Here are some points:
[-0.05 -0.57 -0.56  1.54  0.05 -0.72 -0.88  1.37]
[ 2.15 -0.41  0.61 -0.45  0.09 -0.78 -0.9  -0.68]
[-0.75  1.43 -0.68 -0.5  -0.14 -0.39  0.1  -0.64]
[-0.69 -0.52 -0.23 -0.44 -0.21  2.    1.39  0.53]
[ 0.58 -0.43 -0.51  2.02  0.01 -0.76 -0.92  1.88]
[-0.14 -0.59 -0.03 -0.43  0.14 -0.83 -1.02 -0.76]
[ 2.92  0.49  0.41 -0.45  0.06 -0.77 -0.76 -0.65]
[-0.67 -0.49  1.23 -0.26 -0.12  0.72  1.3  -0.68]
[ 0.16 -0.6  -0.65  1.74 -0.08 -0.89 -1.05  1.5 ]
[-0.64 -0.49  1.16 -0.01 -0.12  1.28  2.62 -0.62]
[ 1.92 -0.45  0.63 -0.41  0.12 -0.78 -0.97 -0.66]
[-0.35 -0.54 -0.35 -0.44  0.06 -0.79 -0.91 -0.63]
[-0.65  3.22 -0.52 -0.41  1.01 -0.45 -0.12 -0.57]
[-0.71 -0.51  1.26  0.02 -0.08  1.05  2.18 -0.7 ]
[ 1.88 -0.35  0.83 -0.39  0.15 -0.74 -0.81 -0.54]
[-0.66 -0.48 -0.22 -0.36 -0.16  2.57  2.    0.4 ]
[ 0.16 -0.57  0.19 -0.39  0.22 -0.76 -1.01 -0.75]
[-0.77 -0.56 -0.14 -0.48 -0.24  0.74  0.18  0.36]
[-0.67 -0.5   0.35 -0.42 -0.14  0.23 -0.03 -0.62]
[ 1.32 -0.49 -0.53  2.4  -0.06 -0.8  -0.95  2.45]
[ 1.08 -0.49 -0.56  2.31 -0.03 -0.78 -0.95  2.29]
[ 2.72  0.16  0.46 -0.4   0.12 -0.76 -0.8  -0.67]
[-0.61 -0.49 -0.56  0.43 -0.05 -0.84 -1.01  0.24]
[-0.65 -0.47  1.06 -0.05 -0.17  1.4   2.76 -0.64]
Here are 16 more points, each followed by its number:
[-0.71 -0.5   0.94 -0.39 -0.15  0.59  0.78 -0.68] 0
[-0.71 -0.52  1.23 -0.25 -0.15  0.82  1.55 -0.68] 1
[-0.67  3.42 -0.53 -0.44  1.24 -0.51 -0.2  -0.64] 2
[-0.75 -0.5   0.13 -0.47 -0.21 -0.04 -0.36 -0.72] 3
[-0.73  1.2  -0.67 -0.51 -0.16 -0.34  0.2  -0.61] 4
[-0.71 -0.55 -0.22 -0.48 -0.19  1.72  1.11  0.46] 5
[ 1.8  -0.53 -0.62  2.28 -0.02 -0.74 -0.88  2.91] 6
[-0.73  0.41 -0.64 -0.46 -0.15 -0.27 -0.03 -0.55] 7
[ 1.53 -0.5  -0.6   2.4  -0.03 -0.83 -1.02  2.63] 8
[-0.73 -0.52 -0.05 -0.43 -0.13  0.07 -0.38  0.11] 9
[-0.63  1.08 -0.55 -0.42 -0.14 -0.31  0.19 -0.51] 10
[ 2.28 -0.46 -0.57  2.04 -0.07 -0.83 -0.95  3.24] 11
[-0.65 -0.5  -0.13 -0.43 -0.17  1.49  0.92  0.46] 12
[-0.66 -0.44 -0.01 -0.4  -0.08 -0.17 -0.48 -0.62] 13
[-0.67 -0.5  -0.1  -0.45 -0.1   0.38 -0.11  0.34] 14
[-0.71  0.14 -0.64 -0.46 -0.15 -0.38 -0.34 -0.54] 15
Which of these numbered points is nearest to each point below, ignoring the 2 directions in which the first points spread most? Its number follows each.
[ 2.4  -0.25  0.63 -0.35  0.15 -0.69 -0.75 -0.59] > 8
[-0.63 -0.11 -0.6  -0.46 -0.18 -0.62 -0.67 -0.56] > 15
[-0.7  -0.46  0.84 -0.37 -0.13  0.47  0.45 -0.73] > 0
[-0.71 -0.55 -0.17 -0.48 -0.16  1.05  0.48  0.39] > 12
[-0.72  3.01 -0.57 -0.46  0.7  -0.44 -0.15 -0.68] > 2
[ 2.61 -0.06  0.54 -0.44  0.06 -0.79 -0.83 -0.65] > 8
[-0.65  2.25 -0.59 -0.45  0.05 -0.42 -0.02 -0.62] > 4
[-0.69  2.84 -0.53 -0.38  0.49 -0.47 -0.17 -0.65] > 2
[-0.7  -0.54 -0.13 -0.49 -0.12  0.63  0.1   0.42] > 14
[ 0.5  -0.54  0.5  -0.35  0.27 -0.74 -0.89 -0.64] > 0
